The same turns and mirrors carry the whole set onto itself and the rows of a family onto each other. Which other rows belong to the same family as each row named below? List them in the order they appear above.
These 28 rows form 7 families of 4 rows each.
Pavu: [ 10,  16, -11, -26,  27,  10, -16, -15,  26,  -7,  10,   8, -19,  28,  36,
 -12,  33, -15]
gilan: [ 26,  -1,  20,  11,  13,   2,  30, -14,  17,   3,  18, -10,   0,  24,  30,
  -8,  18,  -5]
Bol: [-19, -15, -25, -38,  24,  18,  -9,   2,  16, -20,  28,  -6, -14,   9,  -8,
 -20, -20,  10]
sis: [-32,   2,  -9, -42,  12,  19, -27,  -9,  14, -20,  13,   2, -13,  15,   3,
 -11,   4,   2]
teno: [ 20,  -6,   1,   8,  29,  25,  32,  -9,  14,  14,   6, -16,  12,  20,  39,
   3,  25, -10]
mog: [ 17,  -3,  19,   7,  12,  11,  10, -20,  -9,  -4,   6, -12,   9,  27,  37,
  -7,  23, -19]
Gav: [-15, -15,  25,   1,  -1,  11,  23,  -9,  -5, -17,  18, -19,  11,  11,  -1,
  -2, -17,  16]
favib: [ 26,  -7,   2,  17,  18,   5,  23,   1,   6,  15,  10, -10,  -2,  21,  40,
  -7,  21, -12]
tedo: [  8,  17, -11, -32,  27,   5,   4,  -5,  50,   2,  21,  12, -22,  22,  27,
  -7,  26,   2]
kig: [ 20,  18, -33, -28,  43,   9,  -2,  -1,  27, -12,  25,   6, -12,  20,  33,
 -12,   8,   2]
nase: [-17, -32,   9,   4,  11,  32,  27,  -7,  -2,   1,  10, -26,  16,   5,   5,
  -4,  -6,   3]
nival: [-27, -12,  20,  -8,  -5,  19,  -7, -17, -16, -19,  10, -19,  14,  18,   1,
  -8,  -5,   1]
dopa: [-31,   3,  -6, -40,  11,  12,  -4,   0,  31, -15,  20,   3,  -7,   8,  -6,
  -6, -10,  23]
Nar: [-29,  -5, -30, -40,   7,   8,  -5, -10,  16, -24,   9,  -6, -15,   3, -12,
  -9,  -4,  19]
Vaki: [ 19,   0, -21, -33,  29,  16,   1,   8,  37,  -9,  18,  13, -33,  25,  25,
 -20,  25,  -1]
Ruz: [ 30,   2,  -6,   9,  13,   3,  30, -23,   6,   3,   3, -10,   3,  18,  30,
  -8,  31,   0]
ker: [-26, -15, -12, -45,   4,  26,  -9,   6,  20, -15,  13,   7,  -5,  12, -10,
 -19,  -3,  23]
pid: [-10, -21,   0,   2,  -8,  11,  22, -22, -12, -13,   5, -23,  13,   4,  -5,
  -6,  -2,  11]
likis: [-36,  -5, -16, -35,  11,  14, -15,  15,  18,  -2,  13,  -4,  -6,   4,  -2,
  -7, -11,  15]
Malov: [ -7, -13,  19,   0,  -1,  22,  18,  -3, -10, -11,   6, -10,  27,  14,   6,
  -5, -12,  20]
nof: [  6,   9, -24, -28,  29,   9,  -9,  11,  38,  13,  14,   9, -22,  18,  29,
 -12,  23,  -2]
foz: [ -2,  13, -30, -30,  45,  21,   2,   1,  38,   1,  13,   0, -15,  17,  32,
  -4,  19,  -4]
fivut: [ 13,  17, -40, -29,  26,   2,   3, -13,  33, -10,  10,   6, -21,  15,  24,
  -6,  29,   7]
meva: [-35, -14, -19, -38,  23,  32,  -1,   5,  21, -13,  15, -16, -12,   6,  -4,
  -6, -12,  10]
donub: [ 37,   1,   6,   6,  18,  10,  28,   0,   2,  -8,  12, -13,   1,  27,  41,
  -8,  16,  -4]
sakim: [ 35,  -2,  -1,   5,  30,  12,  22, -15,   4,  11,  16,   3,  25,  21,  34,
  -9,  15,  -1]
keru: [ -2, -35,   8,  -3,   6,  22,  16, -16, -11,   0,  18, -11,  22,  12,  -6,
 -18, -12,   8]
lakos: [-16, -18,  15,   8,  -2,  14,  16,   4, -11,   1,   7, -22,  15,   8,   5,
  -3, -15,   6]

Which other rows belong to the same family as sis? Pavu, mog, nival
Which other rows belong to the same family as donub? Vaki, ker, Malov
Which other rows belong to the same family as tedo? gilan, Gav, dopa
Which other rows belong to the same family as Ruz? Nar, pid, fivut
Which other rows belong to the same family as favib? likis, nof, lakos

